One turn moves every row onto another: examples first, then more rows asked:
Q_903: [ 0.17 -0.35  0.79  2.92  0.69 -1.42  0.00 -2.74  0.27  2.54  0.77  2.17
  0.17  2.32  0.91 -2.99  0.58  1.50 -1.15 -0.39 -1.28  0.69  1.62 -2.05
  0.85  2.23  0.25 -1.38 -3.28 -0.38  4.31  1.10  0.40 -0.41  1.13  1.20
  0.01  1.58  0.17  0.39  1.15 -1.70  1.16 -0.54 -2.78 -0.88 -0.35 -0.21
 -1.61  2.03  1.97 -2.66  0.01  0.40 -0.36  2.37 -3.12  0.99 -3.56 -0.80
  0.18 -1.55 -2.70  0.24 -0.65  1.19 -0.62 -0.83  0.39 -0.61 -3.50 -1.01
  0.59  3.03  1.03 -0.11  0.50]
Q_23: [ 1.80 -0.86 -2.20 -0.14 -1.85 -1.31  3.14  2.19  2.16 -2.15 -0.39 -0.65
 -2.73 -1.52 -0.97  2.39  0.53 -0.64  0.99  2.61  0.06 -0.72 -1.03  1.82
  0.60 -0.85  1.48 -1.40 -1.48 -1.44 -1.36  1.85  0.80  3.12 -1.12 -0.04
  1.01 -0.65 -4.02 -1.35  0.85 -1.36 -2.49 -2.31 -1.27  1.17  1.33 -0.99
 -2.47  0.33 -0.56  2.57  0.84  0.87  1.20  2.04  1.80 -0.07  0.74  1.22
 -2.05 -0.98 -0.36  0.63 -0.94 -0.28 -0.82  1.87  0.51 -1.08 -0.70 -0.04
  1.30 -1.40  1.03 -1.64  1.66]
Q_147: [-2.68 -2.20 -0.71 -2.52 -0.15  0.93 -0.99  1.06  1.47  0.14 -2.15  1.31
  0.75  2.61  0.92  0.40  1.35  1.84  0.75 -0.45 -1.08  2.52  0.04 -2.65
 -1.62 -1.85 -0.97  1.14  0.32  2.35  1.40  3.03 -0.12 -1.14  0.28 -0.68
  2.08 -0.08  1.08  3.10  0.50 -2.64  0.28  1.69  1.11 -0.57  1.55 -1.35
 -2.29 -1.43 -0.37 -2.97  1.40 -0.10  1.67 -1.59  0.94 -0.17  3.77 -1.43
 -0.30  1.30  0.66  1.79 -2.02 -0.79 -1.06  0.42 -0.28 -0.35  1.00  2.05
  0.55 -1.01  0.04  0.28  1.83]
Q_484: [-1.55 -1.26 -0.52 -1.16  0.13  0.77 -1.41  1.17  1.70  0.04 -2.70  0.83
  0.41  1.78 -0.10 -0.03  1.53  2.45  1.86 -0.41 -1.76  3.61  0.34 -1.28
 -1.09 -1.25 -0.68  0.87  0.22  1.68  0.15  2.14  1.13 -2.85  1.76  0.53
  1.86 -1.67  0.14  4.28 -0.38 -2.94 -0.19  1.59  0.96 -1.63  1.16 -1.58
 -2.54 -0.55  0.56 -2.01  0.54  1.14  1.95 -2.48  0.02 -0.03  2.71 -2.66
 -0.60  0.84  2.54  0.59 -2.34 -0.20 -1.04  1.03 -1.17 -0.71  0.55  2.76
 -0.27 -2.66  0.26 -0.44  0.69]
Q_578: [ 2.70 -0.48 -1.98  0.79 -0.92 -0.89  1.19  1.17  2.67 -1.77 -1.18 -0.89
 -2.56 -2.55 -1.93  3.26  0.47 -0.81  0.74  1.77  0.50  0.69  0.48  1.76
  0.48 -0.95  1.82 -3.00 -1.92 -2.39 -1.96  1.96  1.89  0.64 -0.29  0.13
  0.33 -1.19 -3.89 -0.27  0.37 -0.93 -2.15 -2.86 -0.97  0.67 -0.52 -1.10
 -1.91  1.15  0.35  3.03  1.08  1.43  1.12  2.11  0.15  0.59  1.93  0.46
 -2.26 -1.27  1.32 -0.97 -0.62 -0.15 -0.85  2.66  0.50 -1.79 -0.98  0.24
  0.58 -2.48  1.10 -1.35  0.77]
Q_742: [ 2.74  0.13 -0.65 -0.72 -0.13 -3.61 -1.49 -2.01 -2.21  1.55  1.52  0.51
  0.95 -0.22  2.31  0.29  0.08 -1.45 -1.08 -2.86  1.04 -3.87  0.59 -0.53
  1.31  2.57 -1.22 -0.53 -0.99  0.40  1.92 -0.21 -0.30  1.04 -0.01  0.25
 -0.99  1.89 -1.31  1.85 -0.92 -1.55  1.77 -0.10  0.81  0.21  0.89  0.28
 -2.70  0.12  1.66 -4.04  0.32 -0.63 -0.52  1.26 -2.85  1.94 -2.24 -0.96
 -0.18 -1.58 -0.34  0.59  0.70  0.30 -3.31  0.13 -1.66 -1.40 -0.45 -1.54
 -1.09  0.73  1.03  0.56  0.87]
Q_103: [ 2.58  1.00 -1.01  0.69 -1.53 -1.66 -0.64 -1.04 -1.22  2.39  0.20 -0.18
 -0.98  0.03  0.38 -1.14  2.26  1.00  1.19 -1.12 -0.60 -1.32  0.88 -1.57
  1.43  3.65  0.06  0.45 -3.45  1.56  1.64 -2.48  0.83  1.66 -0.10 -1.50
  1.85  0.37  0.65 -3.15 -0.87 -0.14  0.13 -0.94 -2.23 -1.74 -0.52  1.90
 -1.16  2.16  0.82 -3.38 -0.13 -0.31 -2.24  0.16 -3.08 -1.21 -3.08  1.29
  0.02 -1.87 -1.71 -1.30 -1.05  0.47 -0.24  1.25 -1.84 -2.95 -0.43 -1.15
 -0.70  0.96 -0.39 -0.29 -1.10]
Q_693: [-0.01  0.07  0.59  2.98  0.80 -2.05  0.66 -2.52 -0.40  1.02  0.52  1.69
 -0.64  1.38  0.72 -3.11  1.26  1.33 -0.08 -1.85 -0.61  0.55  1.43 -0.99
  0.18  2.30 -1.15 -1.14 -2.90 -0.98  3.93  1.26 -1.11 -0.58  1.27  0.21
 -0.61  0.55  1.09  1.75  1.36 -2.02  0.67 -1.24 -2.66  0.08  0.16 -0.03
 -1.56  1.71  1.73 -2.61 -0.12  1.11  0.57  4.15 -2.99  0.73 -4.49 -0.95
  0.41 -0.64 -3.17  0.01 -0.36  0.85 -0.86  0.11  0.33 -0.41 -2.46 -1.44
  0.51  1.86  1.85 -0.78 -0.26]
Q_637: [-0.79  0.69  0.91  1.13 -0.53  0.91 -0.81  0.46  2.70  1.09  0.40 -2.17
 -0.90  0.27 -0.97  0.33 -2.75 -0.13 -0.32  1.87  5.83 -0.25 -0.19  1.71
  1.31  0.11  1.41  1.21  0.84  1.86 -0.63  0.30  0.05 -3.38  1.65  0.73
  0.90 -0.48  1.19 -0.20 -0.90  1.29 -0.89 -2.15  0.65  0.38 -2.74  0.31
  3.01  2.12  1.62  0.35  1.36 -2.28  2.95  0.68 -0.56 -1.30 -0.13 -3.95
 -1.94  0.48 -2.02  0.51 -1.89  1.53  2.32  1.91  0.62  0.71 -0.93 -1.01
 -1.15  0.76 -0.45  2.55  0.72]
Q_874: [ 2.10 -0.97 -1.71  0.31 -0.58 -1.05  2.70  1.45  2.08 -1.65 -1.93 -1.20
 -2.61 -1.98 -0.38  3.70  0.17 -0.81  1.14  1.48  0.66  1.06 -0.80  1.01
  0.72 -0.17  1.12 -2.17 -1.17 -1.67 -0.72  2.33  1.08  2.53  0.06 -0.55
  0.07 -0.05 -5.30 -2.30  1.18  0.10 -2.39 -2.36 -0.50  0.48  1.13 -0.40
 -1.85  0.99  0.16  2.42  1.58  1.47  0.59  1.93  1.06 -0.30  1.07  0.82
 -2.37 -1.67  0.68  0.48 -0.92 -0.78 -0.11  2.61  0.66 -1.39 -1.52  0.28
  0.75 -1.35  1.15 -1.13  2.41]
Q_694: [-0.86  0.99  0.12  2.10 -0.01  0.76 -2.34  0.83  1.03  2.38  0.58 -1.45
 -1.81 -0.37 -1.25  0.96 -1.39  1.20 -1.04  2.21  5.26  0.21  0.17  0.75
  0.79 -0.34  0.38  0.58 -0.14  2.21 -0.73  1.08  1.16 -3.44  2.28  1.08
  1.34 -2.37  0.49  1.03 -1.48  2.16 -0.05 -1.13  0.00  0.90 -2.99  0.87
  2.45  0.97  2.14  1.09  0.61 -1.22  2.94 -1.10 -0.77 -0.21 -0.02 -4.19
 -2.22  1.92 -1.43  1.22 -1.76  0.22  1.50  2.84  0.62  0.80 -1.62 -1.90
 -1.41 -0.01 -0.53  2.52  0.25]
Q_946: [ 2.74 -0.88 -0.80 -0.17  0.70 -2.65 -0.47 -2.57 -2.96  1.10  1.80  0.11
  0.54 -0.17  2.10  0.17 -1.23 -0.69  0.07 -2.14 -1.51 -3.98  0.66 -0.88
  2.00  2.90 -1.41 -0.08 -0.94  0.02  1.21 -0.62  0.88  1.48  0.07 -0.28
 -0.41  1.59 -1.57  1.82  0.10 -2.86  1.93  0.04 -0.43  0.67  0.86  0.91
 -3.73  0.43  1.19 -4.07 -0.02  0.02  0.07  0.91 -2.46  1.19 -1.82 -1.59
 -0.77 -1.57 -0.27  0.45  0.51  1.16 -2.77  0.45 -1.24 -1.10 -1.71 -1.00
 -1.48  2.01  0.91  1.89  0.05]
Q_942: [ 1.86 -1.95 -1.71  0.51 -0.86 -1.25  2.48  0.77  2.99 -1.61 -1.65 -1.11
 -2.62 -1.53 -1.38  2.68 -0.36 -0.54  1.47  0.48  0.71  1.52 -0.77  1.51
  1.23 -0.86  2.03 -2.52 -0.65 -2.24 -2.06  0.71  0.18  1.42  0.32 -0.62
  0.95 -0.89 -4.47 -1.66  0.48 -0.95 -2.70 -2.61 -0.42  0.56  3.02 -0.16
 -0.93  1.42  0.48  2.33  0.26  0.92  2.09  1.97  0.70  0.37  1.13  1.08
 -2.26 -1.56  0.86  0.44 -0.59 -0.20 -1.39  1.35  0.40 -2.48 -1.79  1.25
  0.65 -1.79  1.59 -1.18  1.25]
Q_252: [-1.97 -1.12 -0.83 -1.00  0.77  1.41 -1.23  0.18  1.60 -1.26 -3.47  0.75
  0.62  1.29  0.62 -0.73  0.96  2.28  1.96 -0.56 -1.51  2.38  0.61 -3.03
 -1.15 -1.48 -0.99  0.83  0.53  3.04  0.26  2.69  0.19 -1.64  0.74 -1.05
  1.56 -0.19 -0.12  3.15  0.69 -2.86  0.37  2.53  1.03 -1.16  1.43 -0.53
 -2.45 -1.71 -0.57 -2.68  1.84  1.26  2.06 -2.25  1.25 -0.76  2.99 -1.41
  0.37  1.24  1.58  0.79 -2.50  0.08 -0.15  0.21 -0.28 -0.40 -0.34  2.25
  0.62 -1.03  0.40  0.64  1.01]
Q_145: [-2.62 -1.83  0.20 -0.84  1.17  0.85 -1.48  0.47  2.41 -0.45 -2.58  0.78
  0.93  1.89 -0.25 -0.64  1.65  1.75  1.45 -1.98 -0.83  2.68 -0.41 -2.38
 -0.92 -1.69 -1.09  1.51  0.11  2.96 -0.72  0.37  0.29 -1.63  1.06 -0.55
  2.11 -0.78 -0.64  3.57  0.15 -2.33  0.35  2.04  0.64 -1.23  1.16 -1.50
 -1.35 -0.21  0.36 -2.62  1.43 -0.19  2.23 -1.90  1.97  0.15  3.80 -1.76
  0.28  0.84  1.22  0.56 -1.97  0.35 -0.47 -0.86 -0.61  0.49  0.29  3.09
  0.70 -1.22  0.85  1.01  0.05]
Q_72: [ 2.06  0.60 -2.11  1.04 -2.52 -1.91 -1.46 -0.65 -0.62  1.88 -0.33 -0.36
 -0.47  0.62  0.52 -1.64  2.16  1.17 -0.05 -1.67 -0.51 -2.01  0.02 -0.75
  1.42  3.04  0.38 -0.17 -3.19  1.79  2.63 -2.61  2.09  0.94 -1.20 -0.72
  1.89 -0.76  1.08 -1.90 -0.62 -0.07 -0.51 -0.35 -2.13 -0.92  0.06  1.32
 -1.58  2.40  1.29 -3.78 -0.67 -0.15 -2.06  0.71 -2.37 -1.65 -3.76  1.72
  0.59 -0.68 -2.51  0.16 -0.45  1.10 -1.11  1.29 -1.94 -1.21 -0.17  0.21
  0.12  0.60 -0.14 -1.33 -1.56]
Q_895: [-1.32  1.74 -0.01  1.85  0.40  0.89 -1.13  0.76  1.97  1.94  0.45 -2.03
 -1.61  0.81 -0.67  0.22 -2.36  0.95 -0.47  3.31  5.16 -1.52 -0.45  0.84
  1.56 -0.03  0.49  0.88  0.30  2.84  0.65  0.49  0.35 -2.14  2.28  0.87
  0.98  0.16  1.06 -0.66 -0.87  1.00 -1.54 -0.74  0.93  0.86 -3.18  1.10
  2.71  0.62  1.59  0.32  1.05 -0.58  2.59 -0.27 -0.17 -1.17 -0.11 -3.87
 -1.69  1.37 -2.15  1.19 -2.60  0.39  2.60  2.11  0.74  1.36 -2.35 -1.31
 -1.35  0.75 -1.11  1.81  1.37]
Q_613: [-1.89  1.35 -0.46  1.58 -0.58  0.46  0.03  0.63  1.78  2.00  1.61 -0.69
 -1.88  0.34 -1.66  0.87 -1.87  0.97  0.32  2.95  5.66 -1.03 -0.32  0.43
  0.60 -0.36  0.14  0.66  0.20  2.77  0.13  1.37 -0.76 -1.83  2.01 -0.22
  1.08 -0.03  1.73  0.01  0.14  1.72 -0.76 -1.96  0.26  1.60 -2.97  1.11
  2.83  0.04  0.40  0.71  0.48 -2.13  3.03 -0.51 -1.23 -0.71 -1.07 -3.07
 -0.58  1.91 -2.27  1.62 -1.55  0.59  2.17  2.53  1.19  0.67 -1.28 -1.83
 -0.92  0.64 -1.06  1.77  1.31]

Q_693 turns into Q_72
Q_946 turns into Q_903
Q_637 turns into Q_942
And these:
Q_895 turns into Q_874
Q_578 turns into Q_484
Q_23 turns into Q_147

One turn moves every row onto another: examples first, then more rows asked:
Q_971: [ 0.10  3.11  2.45 -0.51  3.16  1.74 -0.52  0.65  3.27 -0.73 -0.48 -3.82
 -0.51 -1.54  0.10  4.29  0.73  0.02  2.39 -2.80  2.53 -0.03  1.33 -3.72
  3.07  0.12  2.50 -2.74 -1.62  0.26  3.01  0.85 -0.35 -1.31  1.73 -1.27]
Q_316: [-1.19  0.49  0.15 -2.22  2.03  1.44  0.46 -5.29  0.63 -0.81 -2.06  1.20
 -0.77  3.12  2.13  1.68  3.81  1.58 -1.07 -3.55  1.15  0.17  1.27 -1.73
  2.68 -1.41 -1.14 -1.30  2.17  1.22 -0.37  1.36 -0.01 -0.25  0.45 -0.85]
Q_893: [ 1.13  1.29  0.39  2.35  2.34  0.78 -1.15 -3.47  0.88  0.57  1.30 -0.71
  0.14  2.49  0.67  1.45 -1.52  1.29  0.61 -5.26 -2.40 -0.41  3.08  0.51
  1.75  0.17  0.64 -2.38 -3.11 -0.32  0.26 -0.43 -1.11  0.26 -0.78 -0.99]
Q_607: [ 0.42 -1.73  1.64  3.79  2.36  1.37  0.87 -2.62  1.04 -2.11 -1.08  0.76
 -0.75  0.00  1.95  0.41  2.39 -3.00 -0.55 -0.30  0.05 -1.21  2.22 -0.11
  1.89 -0.42  1.96 -1.48 -2.80  0.93 -3.61  0.74  0.84  0.74  0.62 -0.66]
Q_219: [ 0.69  3.24  1.34 -0.68  2.60  2.07  0.02  2.64  0.52 -0.67  0.63  0.96
  0.25  0.94  1.17  2.33  6.99 -2.34 -0.55  1.40 -1.31 -0.61  2.94 -0.61
  2.00  0.27  1.07  0.69 -0.93  0.43  0.32  0.05 -0.72 -0.83  0.19 -1.42]
Q_766: [ 1.90 -0.75  3.94  1.47  0.06  0.51  0.94 -3.84  1.76 -2.59 -0.41 -0.24
 -0.48 -1.74 -0.58  2.23  1.34  0.00  1.60  2.80 -0.91  0.18  2.13 -0.40
 -0.47  1.55  1.71 -1.89 -3.43  2.95 -0.79  0.66 -0.80 -1.36 -1.00 -2.55]
Q_941: [ 0.92  3.15  1.57  1.57  2.53  0.50 -1.73 -4.66  0.45  0.98  0.99 -1.69
  0.55  2.04 -1.41  3.43 -0.96  0.91  1.90 -2.90 -2.24 -0.25  4.70 -0.39
  0.94  0.76 -1.06 -2.01 -2.86  1.39 -0.62  1.10 -1.65 -2.76  1.02 -3.39]
Q_933: [ 1.12  0.25  2.83 -0.03  3.30 -1.06  1.43 -2.71 -0.80 -3.08 -1.50  0.03
 -1.50  1.29 -0.04  0.10  1.35 -0.52  1.88  1.88  0.90  0.13  1.70  0.45
  0.89  2.01  0.99 -2.97 -0.91  0.75 -2.03  2.05 -0.56  1.75  3.69 -2.66]
Q_547: [ 0.71  1.24  1.39 -1.06  3.21 -0.08 -0.87 -3.23 -1.07  0.00  0.04 -0.47
 -0.30  1.32  0.07  1.37 -3.76  0.63  0.69 -4.41 -2.76 -0.62  4.28  0.41
  1.58 -0.33  0.29 -1.42 -1.89  0.55 -0.76  0.85 -1.81 -0.12  2.56 -3.54]
Q_825: [ 0.73  2.34  2.78  0.34  3.68  1.77 -0.41  2.39  3.80 -1.24 -2.50 -2.63
 -0.48 -0.11  1.11  3.04 -1.18 -1.01 -0.12 -2.26 -0.41 -0.35  0.44 -4.19
  2.78 -0.45  1.73 -0.58 -1.26  0.75  3.71  0.93 -0.37 -0.09  0.50 -1.23]
Q_421: [-0.59  0.37  1.41 -1.49  0.00  2.24  0.23 -5.04  2.33 -0.82 -2.46  0.13
 -0.24  0.45  1.73  3.19  3.12  1.55 -2.34 -2.85 -1.10  0.40  1.94 -2.38
  1.49 -1.56 -1.27  0.18  1.17  1.95 -0.74  0.94  1.24 -2.64 -1.86 -1.56]
Q_441: [ 1.30  1.76  2.41 -3.15  0.75  1.54  0.24  2.00 -0.40 -1.45  1.37  0.49
 -0.81 -2.23  1.17  2.75  4.84 -1.61  0.04  1.00 -1.62  0.33  2.97 -0.20
  2.30 -0.66  2.90  1.11 -1.39  0.52  1.01  0.17 -1.40 -1.59  0.56 -2.93]
Q_814: [-0.19  3.45  3.48 -1.05  4.88  2.61 -0.20  1.12  2.90 -0.83 -2.39 -1.47
  0.80  0.33  0.19  3.96 -0.23 -0.55  0.80 -2.27  3.09 -2.25  2.13 -3.35
  1.75 -1.65  1.80 -1.26 -1.56  1.92  2.58  1.38 -0.77 -0.02  2.31 -1.45]
Q_514: [-0.02  0.38  1.18 -4.81  0.02  0.72  1.03 -4.78  1.05 -1.42 -1.71 -0.10
 -1.15  0.57  0.90  2.69  2.11  3.44 -0.10 -1.91 -0.51  1.00  1.65 -2.60
  2.13  0.55 -0.92 -2.02  2.34  2.00  0.14  0.45 -0.27 -1.52 -0.13 -1.88]
Q_950: [ 1.32  2.95  2.13 -3.01  1.86  1.38  1.03  2.43 -0.65 -1.61  1.29  1.35
 -0.08  0.34  0.87  1.60  5.84  0.16  0.37  0.44  0.41 -0.19  2.38  1.35
  1.37  0.51  2.91 -0.56 -0.79 -0.36  1.84 -0.30 -1.00  0.77  0.37 -1.45]

Q_941 turns into Q_547
Q_950 turns into Q_219
And these:
Q_933 turns into Q_607
Q_421 turns into Q_514
Q_814 turns into Q_825

